Rotation paths and how fast each direction turns (degrees per step):
Each turn is a multiple of 5 degrees from 10 to 175, or 0.
Each row of a path follows its step; steps can be skipped.

step 1: 0.303,0.274,0.336,-1.013,-2.434,-0.334,1.312,-0.021,-0.806,1.135,-0.077,0.711,1.551,0.016,-1.109,-0.900,-1.520,2.039,-2.017,-1.256,2.007,-0.331,-1.116,-0.995,1.302,3.035,-0.336,0.000,-0.753,0.401,1.125,1.118,0.177,0.949,-1.507,0.931,-1.044,-0.088,-1.479,1.294,0.239,0.494,-0.226,-3.356,-0.482,-0.386,0.582,-0.632,0.689,-0.017,0.744,-0.773,-0.285
step 2: 0.439,0.283,0.957,-0.658,2.076,2.324,1.964,-2.790,0.357,0.967,1.105,-0.162,-0.038,-0.062,0.403,0.462,1.166,0.965,0.846,0.413,-1.194,-1.369,-0.262,0.080,0.471,-0.224,-0.407,1.582,-0.648,1.122,0.605,0.701,0.125,-2.224,-1.008,1.781,-0.872,0.647,-1.174,1.420,2.537,0.059,1.454,-0.114,-0.925,-1.594,-0.126,0.248,1.815,1.405,-0.285,-1.641,-0.982
step 4: 1.116,-0.668,1.164,-0.532,-1.215,0.706,-0.418,-1.462,-0.994,0.907,-0.338,0.454,-1.397,0.163,0.506,-2.721,0.726,0.549,0.692,-0.369,0.982,0.931,1.404,-0.584,-0.904,0.586,0.635,0.339,0.906,0.976,0.359,-0.314,1.368,-1.264,-2.654,1.352,1.443,0.398,-1.385,-0.378,-0.073,2.213,-0.258,0.310,-0.004,-2.559,1.200,0.788,-2.677,-1.274,1.713,0.692,0.047
step 6: -0.574,1.861,4.101,0.445,0.286,-0.420,2.994,0.017,0.019,1.661,1.097,-2.371,-0.564,0.046,0.774,0.427,-1.169,-0.347,0.608,-0.928,-1.250,1.747,-0.284,-0.420,0.872,0.867,-0.530,-1.607,-0.136,-0.143,-0.933,0.301,0.284,0.876,-1.669,-1.520,0.998,-0.298,-0.252,-1.736,-0.508,0.704,-0.606,-0.077,0.243,0.582,1.439,-0.194,-0.507,-1.401,0.406,0.786,-0.386
step 7: -0.026,0.107,2.430,1.209,2.898,1.172,-1.557,0.302,-0.633,-0.349,-0.485,-0.313,0.308,-1.467,-1.425,-1.687,1.346,-1.366,-1.193,1.270,-0.003,-0.200,0.922,-0.079,-0.196,1.152,0.049,0.691,0.886,0.156,-0.871,0.453,1.750,-0.453,0.531,0.503,0.121,-2.566,0.609,-3.073,1.321,0.655,-0.109,1.078,-1.855,0.328,0.659,-1.249,-1.257,0.514,0.201,-0.758,-1.202
step 8: -0.325,1.333,1.387,-0.789,0.007,-0.647,0.220,1.181,-1.166,0.603,-0.689,0.759,-0.083,-1.331,-1.260,1.292,-0.246,-0.339,-1.131,2.608,-0.037,-0.588,-0.341,-1.296,0.250,1.680,-0.322,1.579,1.678,-2.244,0.242,-0.173,-0.243,1.183,1.432,0.035,1.477,1.825,-2.057,-1.443,-0.815,-0.938,1.773,-0.344,-0.223,1.016,0.427,-0.211,-0.339,0.460,1.283,2.452,2.021
step 9: 0.889,2.120,1.286,0.990,1.137,-1.138,0.274,0.189,0.563,-1.156,0.058,1.847,0.428,-3.090,0.334,0.252,0.312,-0.995,1.471,-1.081,-0.437,3.118,0.103,-1.210,-0.092,0.865,0.397,-2.657,-0.062,-0.484,-0.083,0.084,-0.693,-0.994,1.463,2.034,-1.448,0.942,-0.898,-0.134,0.761,1.963,0.484,0.131,-0.880,-1.067,0.213,-0.229,0.931,0.310,0.368,0.401,1.069
step 10: -1.112,0.357,-0.320,1.129,-0.799,-1.343,-1.318,1.570,-1.662,0.169,1.064,-0.145,-0.131,-0.185,0.533,2.005,2.154,-0.752,-1.157,1.225,-0.523,0.951,-0.091,-1.477,-1.239,1.550,0.093,0.619,-0.029,0.285,-0.839,1.470,-0.762,0.691,0.796,-0.697,-2.604,-0.326,-0.885,0.505,1.066,-0.053,-0.380,-2.862,-0.323,0.726,0.906,-0.938,-0.246,1.549,1.772,-2.701,-0.999
step 11: -2.631,-1.451,-0.450,0.258,-0.119,-0.036,1.479,-1.538,0.579,0.127,1.567,0.925,0.236,-2.107,0.053,2.397,1.798,1.511,1.202,1.764,-1.826,0.977,-0.541,-0.804,-1.177,-1.330,0.052,-0.171,-0.836,-0.486,-0.869,-0.852,0.342,0.898,-1.577,-0.036,-0.520,0.462,-1.546,-1.501,1.237,-0.743,1.781,0.283,0.307,-1.833,-0.172,0.848,-1.680,-0.596,-0.587,-0.229,1.310
step 15: -1.421,1.090,0.324,-1.860,-1.536,1.168,0.915,-0.298,1.770,0.677,2.537,0.396,0.323,0.479,-0.323,-0.986,-0.893,-2.284,0.094,1.375,-0.796,-1.614,-0.708,0.812,0.145,0.238,1.223,0.018,0.519,0.286,-1.568,2.712,-0.812,0.498,-1.782,0.157,1.156,0.189,-0.213,0.533,0.249,0.078,-0.366,-1.324,0.274,2.002,-0.383,-1.415,-0.275,-0.834,1.921,1.108,-1.871
step 17: -0.290,-0.212,0.824,0.782,-1.616,-1.322,-0.973,0.569,-1.620,-0.716,0.693,-0.832,1.376,-1.123,0.047,1.165,-0.573,-0.670,-0.656,0.246,1.738,-0.613,0.393,-0.733,0.014,-1.597,0.428,1.353,0.157,0.072,1.864,0.518,-1.696,-0.404,1.129,-0.937,1.229,-0.675,-0.816,1.322,-2.850,1.435,-1.290,-2.011,-0.311,0.121,-1.238,0.101,-0.195,-1.135,1.820,3.201,0.354
Directions:
0.217,-0.256,0.359,-0.446,-0.247,0.225,-0.326,-0.258,0.016,-0.553,-0.010,0.174,-0.202,0.108,0.061,-0.302,-0.140,-0.658,-0.289,0.258,0.130,0.186,-0.340,0.375,0.151,-0.096,0.387,-0.815,-0.139,-0.069,0.172,-0.191,0.290,0.129,-0.021,0.329,-0.355,-0.164,-0.041,-0.079,0.151,0.452,-0.347,-0.857,-0.031,-0.158,0.758,-0.239,0.087,-0.471,-0.221,0.181,-0.405
130
0.518,1.103,-0.723,-0.414,0.159,0.065,0.018,0.006,-0.262,-0.301,0.502,0.128,0.500,-0.458,0.079,-0.161,-0.541,-0.496,0.356,0.357,0.042,-0.086,0.055,0.186,0.038,0.150,-0.336,0.459,0.389,0.082,0.210,0.070,0.480,0.358,-0.215,0.183,0.075,0.035,-0.176,0.216,0.261,0.214,0.311,-0.111,-0.265,0.125,0.120,-0.200,0.261,0.332,-0.168,-0.143,0.059
55
0.002,0.147,-0.456,0.569,-0.484,-0.636,-0.187,-0.185,0.175,0.123,-0.036,0.381,0.601,-0.077,0.139,-0.035,0.080,-0.291,0.222,0.217,-0.336,-0.371,-0.569,0.259,0.203,-0.291,0.507,0.298,-0.234,0.179,-0.357,-0.057,-0.049,0.287,0.187,0.204,-0.365,0.062,-0.086,-0.321,-0.146,-0.268,-0.130,0.129,0.735,-0.354,-0.545,-0.493,0.294,-0.409,0.216,0.131,-0.471
20
-0.186,-0.048,0.287,-0.099,0.320,-0.050,0.365,0.110,-0.141,0.036,-0.025,0.632,-0.109,0.330,-0.369,-0.226,-0.827,0.023,0.192,0.747,-0.043,-0.457,0.234,-0.045,0.180,-0.142,0.688,-0.301,0.033,-0.237,-0.156,0.609,-0.143,-0.295,-0.212,-0.343,-0.210,0.332,0.281,0.171,0.309,-0.159,0.176,-0.150,0.123,-0.626,-0.224,0.085,0.318,0.099,-0.131,0.051,0.784
110
0.383,-0.458,0.127,-0.348,-0.287,-0.689,0.315,0.155,0.074,-0.381,-0.130,0.284,-0.107,-0.246,0.367,-0.725,-0.105,-0.139,-0.389,-0.078,0.185,0.490,0.711,-0.412,0.003,-0.211,0.354,0.290,0.048,0.429,0.600,-0.474,0.193,0.048,0.408,0.147,0.140,0.598,0.150,-0.129,-0.402,-0.135,0.274,-0.028,0.066,0.018,-0.286,-0.105,0.152,0.394,0.266,0.245,0.129
85
-0.075,0.096,-0.404,-0.399,-0.455,0.231,0.219,-0.344,-0.463,0.303,0.111,0.055,-0.496,-0.254,0.112,0.190,-0.293,-0.004,-0.076,-0.162,-0.390,-0.038,-0.312,0.031,0.949,0.219,-0.391,-0.180,-0.420,0.598,-0.157,0.050,-0.141,0.015,0.160,-0.283,0.151,0.451,0.274,-0.416,0.268,0.182,0.027,-0.185,0.251,-0.032,0.077,-0.142,-0.852,0.190,0.470,0.436,0.356
155
-0.492,-0.256,0.420,-0.049,-0.397,0.122,0.284,0.145,0.070,-0.212,0.452,0.100,-0.156,-0.362,0.490,0.300,-0.308,0.535,-0.396,0.676,-0.638,0.003,-0.271,0.159,-0.004,-0.144,0.118,0.220,0.517,0.413,0.034,0.181,0.316,-0.266,-0.230,0.512,0.212,-0.322,0.470,-0.232,0.085,-0.220,-0.396,0.402,0.051,0.290,0.156,-0.192,0.032,0.469,-0.486,-0.267,-0.343
85
